In the rows, 128 means zero.
The rows of M fall into 4 groups, which share some directions, and each row is roughly a mix of its group's hidden directions.
M (164 x 13):
[[ 87  86 113 101 103 168 135 128 161 108 109 134 124]
 [120 134 158 160 123  94 114 139 136 195 124 148 131]
 [141 131 112 136  98 175 140 136 171 165 101 136 104]
 [132 108  93 120 139 148 147 123 123  70 123  82 147]
 [117 178 129 121 138 148 136  95 152 146 167 115 168]
 [168 151 130 115  99  87 113 150 103 143 153 134 166]
 [143 105  92 154 163 116 136 119 127 134 168  85 100]
 [144 124 157 182 166 131 124 145 105 127 106  89 144]
 [105 134 184 156 108 144 155  98 158 115 104 134 123]
 [ 92 100  95 108 137 160 119 121 135  84 134  88 119]
 [170 148  89 146 158 145 136 158 147 126 160 157 140]
 [105 136  96  83 137 175 148 119 134 112 165 143 113]
 [118  84 147 175 130 140 113 118 112 142 100  89 103]
 [150 128 113  96 133 149 131  83 126  85  97  96 151]
 [110 144 178 145 102  94 128 154 149 143 120 165 106]
 [150 167 196 137 127  91 137 133 139 128 140 139 131]
 [172 171 107 110 142 129 134 138 127 149  98 125 176]
 [147 122 118 113 104  84 118 137 178 160 105 158 140]
 [144 138 100 140 140 111 135 172  90 164 148 169 130]
 [ 87 117 166 133 149 128 114 148 117  81 166 122 107]
 [103 138 195 130 113 139 117 163 138 157 121 147 113]
 [145 138 201 148 141 116 119 109 129 154  97 134 134]
 [ 89  85 119 129 127 111 138  93 100 133 126  83 104]
 [117 130 116 141  92 162 134 151 104 169 125 161 169]
 [153 135 147  94 108 172 113 112 128  95  81 135 137]
 [ 88 125 191 134 108 138 136 112 127  97  96 133 122]
 [144 132  84 123 159 115 139  98 140 109 136  74 151]
 [122 138  84  60 130 131 148 150 120 147 137 133 107]
 [104 107 110 156 129 100 147  74 164 118 120 101 137]
 [122  81 129 121 122  96 127  80  93 159 121 105 120]
 [127 138 149 100  81 141 135  84 145  99  93 136 147]
 [118 123 157 119 133 141 136 125 167  91  66 104 127]
 [106 143 159 151 126 101 153 116 171 129 170 150 100]
 [ 93 145 160 113  92 134 175 134 169 138 118 144 133]
 [108 119 124  98 120 136 149 144 174  72 107 121 151]
 [167 133 103 143 102 145 173 145 110  97 139 143 163]
 [172 106 145 125 134 138  85 105 129 102  80 147 130]
 [143 149 172 168 127  95 127 146 115 172 139 152 119]
 [126 130 111 100 169 145 147 139  86 118 166  86 133]
 [114 141 166 122 139 100  67 147 148 145 103 110 120]
 [109 112 144 134  88 134 153  95 170 175 130 122 114]
 [153 107  90 105 152 123 140  89 144 134 135 106  81]
 [121 111 135 148 163 182 124 121 123 117  83  98 109]
 [103  96 168 150 138  85 105 138 126 148 154 133  96]
 [145 142 163 115  95 104 111 159 148 111 106 149 173]
 [117 140 173 155 130 160 159 151 153 129 112 160 160]
 [112 147 179 127 131  88 112 127 157 158 124 143  89]
 [141 133  91 135  92 116 118 160 127 185 124 139  98]
 [124 111 121 150 171 102 137 104 126 153 141  99  74]
 [125  89 143  90 114 162 114 134 146 109  89  98 102]
 [130  84 146 145 128  99  99  86 138  98 120  89 131]
 [101 159 120 118  99 138 157  98 142 113  70 139 124]
 [ 88  87 152 123 101 144 146 108 114 151 148 117  87]
 [153 136  81 127 150 145 123  99 100 174 157 134 114]
 [120 134 193 162 135 138 146  99 141 134  93 142 139]
 [149 130 104 136 153 161 158  96 140  92 101 148 162]
 [162 103  72 130 149 162 117 157 109 111 132 143 116]
 [148 130 107 150 151 168 112 147 152  87 142 119 172]
 [119 115 169 149  93 115 151 172 159 126 135 146 159]
 [158 140 126 140 118 159 146 126 142 150  88 185 149]
 [123 140 159 110 103 113 145 118 190 107 116 155 103]
 [ 99 126 128 203 138 101 142 101 130 133 120 127 138]
 [133 112  82  98 136 172 100 125 121  99 148  99 146]
 [110 140 151 175 151 134 138 108 180 109 161 134 122]
 [131 123 144 120 158 104  83 136 153 169 157 164 140]
 [132 147 107 125 111 179 158 121 110 116 122 126 185]
 [124 103 130 101  79 175 141 114  95 123 106 146 143]
 [159 126 154 141 120 106 161 119  99 140 102 160 176]
 [142 136 103 145 160  94 100 128 152 127  99  75 139]
 [ 92 112 138 104 120 161 174  91  93 115 125 115 134]
 [180 106 115 129 154 125 121 133 116 168 177 143 121]
 [126 107 105 127 122 191 163 123 156 108 132 155 109]
 [113  75  91 145 122  99 127 135 129 161 101 151 105]
 [106 111 108 153 172  87 142 133  94 144 165 117 131]
 [131 135 167 116  92 104 102 140 150 173  97 144 110]
 [120 120 168 126 165 131  85 158 117  87 140 110 109]
 [153 151 120 125 107 101 108 170 106 177 122 161 131]
 [130  97 165 178 160 147 120 124 140 123 106 100 101]
 [103 141 143 141 112 123 121 182 139 146 177 146  97]
 [ 92 118 156 137  98 171 130  89 128 125 111 122 169]
 [136 130 176 121 135 113 120 137 188 136 143 168 118]
 [107  76 115 104  99 129 126 140 100 138  78 122 119]
 [ 78 121 167 111 151 122 107  95 127 151 118 132  91]
 [ 76 143 176 121 116  90 144 142 137 131 129 144 100]
 [123 185 140 115 104 124 156 121 151 138 113 179 134]
 [136 150 155 111  94 108 114 128 153 170 119 166  92]
 [143  94  72  91 113 116 119 123 171 122 119 138 139]
 [109 130 138 181 128 116 125 110 160 160 132 161  87]
 [145 158 164 168 116 150 154 169 123 155 131 154 126]
 [146 146 162 131 117  70 133 122 175 107 128 128 106]
 [123  96 131 145 107 130 161 118 199 108 134 126 128]
 [167 149 147 152  86 120 152 157 126 155 115 161 148]
 [118 129 165 113 112  97  86 142 149 160 126 171 112]
 [ 74 103  97 129 144 160 135  92 126 154 136 105 119]
 [125 126 159 173 128  86 121 170 132 126 151 122  92]
 [131 121 136 134 162 189 115 111  98 165 139 152 118]
 [144 111  73  98 131 151  81 137 116 130  96 135 123]
 [144 129  81 109 143 101  95 136 101 150 172 118 144]
 [133 118  95 106 122 183 141 108 105 107 165 134 157]
 [146 139 182 138 106 100 125 148 118 137 149 180 129]
 [112 133 136 138  98 114  97 176 115 162 100 144  92]
 [179 174 122 158 147 136 129 110 115 171 133 131 137]
 [144 172  71 103 149 125 143 122 109  98 149 124 128]
 [ 74 137 165 144 142  85 111 123 148 116 159 121 125]
 [124 110 141 134  95 176 135 116 136 134  77 163 106]
 [116 166 115  96  77 103 152 132 135 129 126 160 155]
 [131 151 134  92  53 143 129 123 141 122 134 149 121]
 [107 102 120 109  87  91 105 129  95 153 159 134 155]
 [ 98 167 128 117 135 106 127 131 148  78 138  85 152]
 [144 186 113 157 167 124 124 138 105 159 133 149 143]
 [129 134 143 100 129 121 183  86 153  84 136 122 133]
 [128 148 121  98 119  88  97 140 109 136 165 111 176]
 [133 157 106 114 118 149 181 112 132 111 148 161 167]
 [126 102 104 146 164 168 103 149 106 106  85 119 120]
 [176 129 109 131 142  79  98 103 154 130 141 110 152]
 [ 88 109 118 132 114  99 104 150 120 134 186 149 148]
 [133  91 152 114 142 104 134  68  94 133 119 121 152]
 [148 140 138 182 131 108 129 160  95 167 106 143 118]
 [144 138  79 122 157 113  84 145 124 148 137 110  88]
 [ 97 113  85  94 128 173 141  97 130 105 105 119 133]
 [ 99 145 106 129 132 128 159  95 144 108  85  89 157]
 [ 99  93 121 135 163 112  89 122 121 150 119 106  81]
 [134 120 108 122 138 110  89  81  95 155 157 100 147]
 [189 165 116 148 125 102 145 138 139 164 114 138 139]
 [131 112 137 170 168 130 122 164 127 180 117 145 112]
 [132 140 102  70 138 139  96 106 171 117 128 114 106]
 [111 138 190 136 109  82 124 147 160 132 125 143 129]
 [109 103 160 149 125 161 140 108 153  92  79 118 121]
 [136 105 121 130 143 100 139 161 171 109  83 103 101]
 [155 121  71 134 135 131  86 159 119 148 104 127 102]
 [158 143  87 101 129 150 112 109 122 173 113 167 122]
 [111 158 126 120 169 144 107 106 148 144  69 142 136]
 [ 87 129 154 129 122 148 116  87 128  94 176 134 148]
 [143 197 128 147 123 140 174 129 109 123 114 146 133]
 [135 145 137 146 182  90  96  98 151 129 103 115 113]
 [114 167 168  96 123 119 119 101 166 161 124 153 120]
 [143 131  83 155 135 121 131 116 164 156  78 103 135]
 [154 149  82  99 143 139 138 121 127  94 158  89 146]
 [163 149 102 160 167 105 115 159 105 126 151  98 119]
 [ 93 132 122 107  97 143 128  98 157 156 113 178 109]
 [113  97  86 106 128  90 107 143 155 112 169 127 142]
 [125  73 114 145 147 122  94 116 140  81 129  99 128]
 [132 128 170 103  90 150 151  96  86 140 113 137 148]
 [135 160 142 103 101 159 159 114 130 132  88 154 167]
 [134 117 157 152 126 153 118  76 146  81 133 108 152]
 [ 99 120 142 139 122 103  93 171 163  99 131  93 110]
 [122 140 156 140 134 138 116 149 108  88 105  83 174]
 [124 126 104 119 128 168 145 106  82 105  93  89 131]
 [159 168 128  93 169 152 109 135 100 152 136 147 145]
 [123 106 173 125  92  81 116 137  94 113 105 136 113]
 [123  91  86  95 108 128 127 129  97 110 173 111 143]
 [128 133 138 128 141 112  80 130 149 182 171 128 109]
 [136 159 113 150 165 141 126 146 175 107 170 125 151]
 [149 167 136  99 116 108 110 173 152 158 137 163 125]
 [ 72 116 141 153 105 111 129 107 136  89  91 138 118]
 [163 160 113 125 121 112 131 135  92 193 128 141 128]
 [125 107 103  98 119  94 124 163 161  89 155 114 153]
 [126 147 186 127 115 120 155 130 122  79 115 127 164]
 [154 117 137 130  81 145 163 165 137 123  88 155 136]
 [ 94 119 151 143 161 113 135 141 156 103  94 117  80]
 [ 99 100 108 134 137 156  81 144 108 146 168 127  99]
 [161 149 151  92 145 129 156 135 129  75 143 119 158]
 [177 138 113 132 159 123 132 151 107 168 143 165 152]
 [173 119 102 181 154 109  97 147 121 144 134 122 139]]
In each list below, three rows fit none of the groups, and each other row fits one group, some only roughly. Which are they? Name them in the order they come.
- J29: [136 144 105  96 102 154 108 131 143 121  72 145 161]
- J671: [132  84 143 145 141 109 122 127 104 194 139 122 110]
- J152: [109 121 119 107  84 153 149 134  99 106  73 117 128]
- J801: [136 124  82 139 146 137 102 150  88 150 167 158 125]
- J971: [167 153 130  98 130 119 112 142  69 145 157 117 140]
- J72: [129 125 130 160 158 188 142 116 138  89 130 148 104]
- J225: [ 97 120 167 150 107  90 136 157 155 100 119 136  97]
- J230: [101 119 158 166 146  87 129 172 119  99 144 117 119]
- J872: [131 111 133 133 154 103 117 171 104 109 168  89 101]
- J739: [183 160 117 128 127 121 145 129 115 137  71 147 142]
- J800: [126 117 135  96  76 130 157 162 148  92 103 111 120]
- J974: [120  85 106 174 140 120 126 138  85 162 131 138 106]
- J982: [ 87 119 129 120  92 115 153  79 146 110  92 132 145]
 | J152, J230, J872
- J329: [107 130 133 119 135 164 187 117 109  86 124 101 120]
- J251: [158 104  83 158 173 155 152 111 136 147 127 127 136]
- J884: [121 131 173 104 109 114 144 118 169 149 113 175 108]
- J509: [128 138 120 114  92 142 149 149 147  71  96 128 161]
- J859: [120 114 104 144 110 136 170  96 139  90  89 111 158]
- J107: [120 147 116 119 126 110 124 141  86 194  96 117 138]
- J751: [144 119  99 110 119 177 157  84 138 113  99 104 125]
- J552: [106 159 167 121 114  90 123 161 104 132 156 161 144]
- J59: [128 127  96 138 162 154 113 102 103 158 109  80 150]
- J513: [128 131 162 145 119 176 148 124 164  77 115 134 137]
- J660: [136 125 148 120 120  84 106 149 192 125 103 125 114]
 | J329, J884, J859
- J226: [152 155 143 141 129  62 108 131 107 139 166 125 132]
- J11: [129 139 121 125 185 179 123 109 109 132  92 121 146]
- J967: [170 121  88 131 138 140 130  93 183 135 121 111 137]
- J143: [ 92 105 141 156 149 142 133 103 186 116 123 152 110]
- J773: [134  94 103 105  93 124  78 125 124 159 163 140 126]
- J32: [164 123 173 123 114 159 127 110 120 136  82 126 165]
- J256: [120 108 172 170 154 137 146 123 163  95 105 111 140]
- J279: [145  94  87 108 101 154 131 165 102 139 101 152 128]
- J988: [145 151 115 130 153 118 133  72 155 148 173 106 123]
- J337: [130 143 141 161 188 145 148  90 121 161 123 142 129]
 | J773, J32, J337
- J734: [118 123 114 113 152 130 158  76 113 100 123  86 160]
- J766: [179 144 117  95 156 103 114  93 145 158 107 126 121]
- J794: [121 161 163 125 111 149 128 144 145 136  67 152 149]
- J316: [149 154 161 112 110 135 113 146 150 143  84 166  97]
- J631: [147 136 129  81 116 161 151 114 161  78 128 114 139]
- J272: [107 168 124 124 101 147 144 180 127 125 122 176 134]
- J743: [158 135 102 152 140 120 130 160 123  88 156 103  83]
- J182: [152  96 145 162 178 130  90 139 123 125  96 138 113]
- J524: [169 151 104 101 140 186 144 105 109 127 112 127 123]
- J849: [126 149 133  95 106  93 121 148  74 132 159 154 139]
- J960: [ 97 133 146 144 136 132  94 127 132 194 134 147  97]
- J324: [151 141  65 145 141 117 109 121 107 175 132 140 135]
- J757: [113 136 165 109 129 158 140 104 135  78  86 108 133]
- J914: [164 146  97  97 130 126 126  65 141 106 137 132 142]
 | J316, J324, J914
- J322: [127 142 113 175 168 161 117 117  88 161 141 132 119]
- J844: [ 88 107 129 123 131 111 113 136 121 191 146 132  90]
- J162: [129 163 162 164 122 174 149 114 116 158 107 153 127]
- J931: [ 74 109 128 125 135 142 134 127 132  86 139  90  89]
- J972: [136 125 125 122 129 112 107 113 133 192 101 179 121]
- J51: [128 158 141 141 137 106 116 128 147 164 158 187 150]
- J676: [111 101 122 161 144 132 124 143 106 108 186  95 105]
- J401: [160 167 141 172 152 129 155 110 126 153 132 168 135]
- J760: [129 141 117 101 111  78 128 137  77 127 172 133 135]
- J312: [157 149  99  93 127 128 162  84 160 139 108 135 149]
- J142: [158 166 119 128 147 158 119 172 106 141  83 132 141]
- J85: [143 120  93 108 123 147 137  76 123 135  86  94 108]
 | J844, J401, J85
- J168: [161 103  96 135 141 178 143 123 159 118  92 110 140]
- J588: [116 125 132 130 163  79 108  95 156 126 149  84 121]
- J154: [107 151 149 164 128 162 130 109 156 153 110 137  79]
- J175: [172 162  91 142 124 121 131 154 171 138 151 149 141]
- J577: [161 125  55 110 114 151 117 140 147 130 127 125 148]
- J408: [104 150 136 159 170  95 112 146 121 130 170 153 105]
- J210: [160 134  97 132 108  93 148 157 105 119 111 159 170]
- J854: [144 145 114 129 118  87 140 115 146 159 182 147 161]
- J287: [113 112 160 135 110  59 140 142 159 121 140 123 111]
- J6: [133 119 151 142 134 175 137 122 150  60 116 132 130]
- J352: [173 156 131 107 159  97 116 129 129 136 161 117 172]
- J5: [144 145  82  84 133 133  96 144 133 148 148 143  88]
- J512: [134 168 130 106 113 134 126 183 161 114 118 170 133]
 | J154, J210, J512
- J653: [141 105 113 149 153  88 119 121 173 110 162 119  93]
- J44: [128 163 176 130 123 125 164 141 142 127  83 134  93]
- J553: [129 143 137 188 162 123 117 143 124 170 150 156 134]
- J526: [139 144 121 167 172 122 122 153 130 156 166 164 148]
- J958: [148 136  90 127 180 121 138  78 106 152 132 112 128]
- J293: [103 141  98 129 154 144 140 141 140  92 152  69 120]
- J340: [183 106  86 142 156 132 124  95 147 140 110 109 130]
- J492: [113 122  84 148 149 138 119  83 102 112 148  84 130]
- J991: [ 93  92 134 152 161 112 103 123 120 148 157  87 107]
- J909: [138 134  80  92 140 186 112 118 147 116 140 143 134]
- J319: [129 135  93 119 125 117 136 135 174  85 143 123  76]
 | J958, J492, J909
- J118: [120 120 137 185 118 157 167 121  93 121 112  99 119]
- J835: [104 149 128 108 143 146 152 104 120  69 111 110 163]
- J616: [115 127 131 133 119 117 109 158  90 170 182 136 104]
- J389: [ 99 121 179 146 114 123 147 118 174  95 101 118 129]
- J791: [142 112  97  98 125 167 164  84 131 111 157 110 132]
- J506: [133 142 128 165 147 134 135 125 111 186 136 177 109]
- J667: [116 151 119 116  93 140 160  75  86 126 117 136 108]
- J642: [143 144  83 104 145 164 124 131  91 155 158 112 152]
- J786: [167 147 115 107 126 128 156 129 128  70 100 110 156]
- J274: [103 133 124 136 123 122 134 102 183  77 138  91 130]
- J903: [147 132 153 128  84  71 153 146 144 158 127 142 125]
- J602: [142 113 137 148 149  94  79 160  95 133 130 165 119]
- J628: [133  94 151 165 150 105 118 116 142 107 108  81  98]
 | J616, J506, J642
- J992: [112 129 115  87 115 175 139  81 104 126  95 134 133]
- J932: [100 109 177 140 146 119 103 138 132 123 115 113  71]
- J362: [102 123  93 109 132 110 120  86 162  95  97 109 106]
- J500: [ 87 131 140 112 133  69 115 138 136 155 100  96 119]
- J925: [132 111 150 142  96 134 138  77 181 137 117 156 126]
- J70: [166 180 102 100 146 115  93 150 125 138 150 118 126]
- J839: [132 149 130 136 151 121 152  64 164 122  93 113 130]
- J481: [108 149 154 118  91 172 156 125 117 152 102 152 157]
- J171: [131 132 136 102 137 111 137 126 194  76 114 123 124]
- J871: [ 96  98 154 157 106 142 132 115 176 136 111 151  97]
- J426: [127 159 144 111 122 144  87 131 131 172 149 166  94]
- J189: [112 138 134 124 104  88 120  84 163 151 121 152  88]
- J45: [134 102 110 142 150  81 127 114 166 155 134  90 101]
 | J932, J70, J839
- J606: [171 142 124 144 179 146 149  97 142 143 135 164 120]
- J607: [132 115 137 171 172 130 105 123 145  97  78 139 134]
- J922: [102 161 169  99 126 107 137 116 165  94 146 106 144]
- J110: [126 138 134 133  84 147 148 168 125  78 119 128 165]
- J86: [158 127  85 126 140 147  96 143  80 145 142 133 162]
- J927: [175 136 150 146 146 144 111 152 148 159  94 166 136]
- J610: [104  74 126 123 149 137 117  71 129 107 120 108 143]
- J906: [150 117 127 147 113 155 149 130  79 144  74 102 128]
- J729: [150 150 168 191 115 100 147 137 118 139 130 121 112]
- J530: [138 110 100 123 155  77  95 113 132 126 174 116 110]
- J441: [121 135 106  74 159 120 109 150  95 128 108 115  90]
- J949: [137 143 112 159  96 104 173 147 155 146  97 151 148]
- J330: [152 128  91 103 143 151 119 162  84 109 132 153  96]
- J673: [134 131 127 139 126 163 135 118 157  54 116 108 141]
 | J606, J906, J673
- J498: [115 135 154 122  79 147 171  98 106 136 103 146 151]
- J338: [114 157 139 106 131 102 118  86 112 158 184 132 129]
- J655: [133 121 165  96 118 137 115 112 164 130  84 131  82]
- J779: [ 97 126 172 125 107 125 164 107 129 100 107  87 106]
- J81: [100 125 109 130 157 128 104 134  95  97 175  91 144]
- J43: [146 104  89 110 162 144 103  97 111 158 165 116 122]
- J689: [153 167  88 114 124 105 144 154  96 117 167 125 150]
- J747: [143 101 107 111 171 177  85 106 140 125 129 127 120]
- J621: [147 160 130 186 155 102 147 113 109 132 164 136 123]
- J816: [127 150 145 122 117 115  72 161 129 165 118 165 110]
 | J779, J81, J747
